(in the rows, 128 means zero)
Each named move below is a turn or a mirror, shown by a few rows before and after it. Which moves, in which order, take the first row of each later pair to the second? The first pair is answered.
T (before => after):
[151 141 123 102  93 131 150 109 137 173 101] => [142 128 126 106  68 137 144 121 133 136  93]
[114  93 145 119  94 137 116 134 123  72 130] => [136 131 128 116 173 119 138  88 129 177 142]
[107 172 147 131 172 118 105  91 155 125 119] => [ 97 148 152 131 131 125  94 114 151  73 116]
X (before => after):
[123 100 142 155 113 126 159 105 137 121 102] => [128 118 134 135  99 132 159 105 136 129  95]
[142  96 137 160 114 124 149  85 106 140 113] => [145 113 125 143  94 129 150  87 102 140 105]
[114  79  95 126 136 134 146 129  96 157 125] => [127  95  82 112 118 136 150 134  95 163 122]
F (before => after):
[101  81 138 149 129 138 117 116 106 119 129] => [128 116  99 126  83 136 136 132 105 138 103]
[119 136 148  92 122 153 118 133 119 100 144] => [112  99 140 105 135 147 129 130 106 122 151]
[117 144 104 147  93 128  81 184 145  81 115] => [ 94  84 121 174 131 121  87 167 135  94 137]
[146 141 104 183  62  99  95 193 168  95 132] => [116  94 134 208 104  99  92 179 162  89 153]
Pairs:
Between the rows of a pair lie 2 to 3 moves.
[113 116 153  83  84 144  77 165  93  92 161] => [120 105 142  92 163 129 103 119  90 198 182] : F T
[139 153 187 133 143 120 130 118 141 143 139] => [136 102 147 133  75 123 144 146 112 126 123] : F T F
[105 103 140 119 181 141 145 109 101 167 168] => [116  90  96  95  80 153 150 151  83 127 139] : T F
[128 132 125 111 162 131 128 115 116 172 160] => [128 117 114 105 145 132 131 120 110 180 156] : T F T
[159 153 131 169 135 105 106 137 156 148 118] => [137 106 134 187 122 107 105 144 143 126 122] : T F
[115  87 122 142 130 144 108 160 106 108 164] => [139 126  87 120 129 135 130 152 103 175 155] : F T
[131 149 123 115 109 143 113 139 121  60  90] => [135  85  83 121 107 134 146 131  88 119  92] : F F
[155 130 107 140  93 125 132 182 124 127 131] => [153 158 139 142 165 118 127 154 142 155 157] : F T
[125 117 161 179 127 101 109 150 146  52 170] => [141  68 100 181 132  86 155 131 110 162 163] : F T
[144 171 127 160  80 128 147 146 148 131  68] => [122 153 177 186 165 127 132 119 162 137  99] : F T
[129 127 112  94 118 129 156 105 105 149 117] => [111 137 148 100 108 143 131 119 120  85 121] : T F
[135 165  96  98 143 136 104 157 105 146 164] => [113 142 130 111 154 143  85 163 107 102 174] : F T
[115 110 145  92 162 139 144  83 112 168 136] => [127 115 118  83 136 141 152  93 103 178 125] : T F T
[ 97  99 174 103 109 171 124 110 128  74 118] => [129 142 132  87 151 149 161  81 121 188 114] : T F
[162 174  62 131  80 110 127 175 121 185 139] => [136 165 126 197 135  94  82 186 155 119 169] : X F F
[136 124 141 121 158 122 124 101 146 151 147] => [130  74 119 126 102 127 125 125 124 124 134] : T F
[152 119  66 130  96 109 141 163  98 185 124] => [140 178 135 130  95 128  90 181 137  72 132] : T F
[118 146 120  75 105 167 111 160 113  94 153] => [110  89  96  90 114 163 135 153  87 136 156] : F F
[152 159 103  58  33 130 133 205 143  58 123] => [123 136 181 112 253 104 140 108 160 175 195] : F T
[127  73 104 159  95 103 147 151 127 107 100] => [166 189 110 131 118  97 135 138 158 130  94] : T F
[136 169 145 105  98 138 130 118 130 106  98] => [130 166 156  99 131 146 134  95 126 133 106] : T F X
[125 141  90 144 104 102 144 137 131 104  92] => [108 118 118 164 167  96 143 111 139 130 117] : T F F
[104 154 120 111 106 126 112 126  87  88 122] => [104 122  98 117 130 116 136 108  74 149 128] : F F T
[151 166  80  41  38 182 165 123  77 156  93] => [123 117 108  30  77 205 174  98  57 170 112] : F F X
[172 166  99 121 177 125 106 132 114 201 170] => [179 181  96 126 165 120 103 141 121 191 170] : X F
[153 127 155 106 109 137 127 133 131  83  99] => [141 104 158  99 123 148 137 112 118  97 107] : F X F
[ 92 103 145 153 146 124 127 127 114 109 158] => [121 133  89 124 115 117 157 124 106 166 133] : T F
[130 141 158  66 148 173 141  68 119 122 118] => [127 109 141  64 101 180 145  87 105  98 109] : F F T
[116  79 135 156  71  89 163 106 124 121 102] => [146 162 130 134 107  80 165  85 137 169 101] : F T
[128 151 123  90  84 162 108 130 132  96 139] => [110 116 149 117 171 151 115  96 131 151 169] : F T
[115 106 102 144 118  96 127 157 126 127 124] => [131 155 103 134 135  94 129 148 134 151 126] : F T
[121 177 147 124  81 148 106 186 111  78 121] => [100 117 162 162 198 128 124 134 102 171 158] : F T
[154 175 109 132 132 108 139 118 131 172 112] => [110 108 157 163 116 123 108 142 129  75 126] : T F
[149 169 114  78  73 156 136 153 119 109 120] => [118  87 135 121 175 135 151 107 105 178 158] : T F F
[ 96  96  63 108 100 136 116 149  90 143 109] => [113 195  93  94 160 130 105 121 126 161 117] : F T
[189 181  85 121  98 118 141 179 142 127 140] => [150  88 105 166 173 106 155 145 124 178 175] : F T F
[ 81  83 155 117 138 141 106 128 112 106 143] => [124 138  98  87 125 125 138 118 100 183 123] : T F
[127 173 156 131 188 146 131 118 135 119 128] => [121 129 139 135 198 143 150 107 121 158 132] : X F
[ 94 104 185 124 135 156 117 106 143  57 126] => [126 139 118  61  73 170 152 106 114 114 103] : X F X
[120 128 149 107 101 127 153 112 102 117  98] => [123 156 163 105 127 125 153 100 119 123 107] : T F
[167 207 117 126  87 117 104 161 164  85 100] => [122 139 181 175 207 107  97 119 164 111 151] : T F
[136  99  97 141  71 117 117 167 129  79 105] => [151 148 107 148 194  96 133 112 145 185 130] : F T
[118  55 125  87 137 138 170  86  80 160 119] => [158 164 112  47 114 137 164  93 106 161 101] : T F T
[145 142 102  71 137 147 166  94 109 188 102] => [125 178 167  76 123 165 120 118 141  76 107] : F T
[ 75  34 160 146 151 140  88 157 101  94 197] => [137 103  62  84  35 141 122 193  85 126 144] : T F T
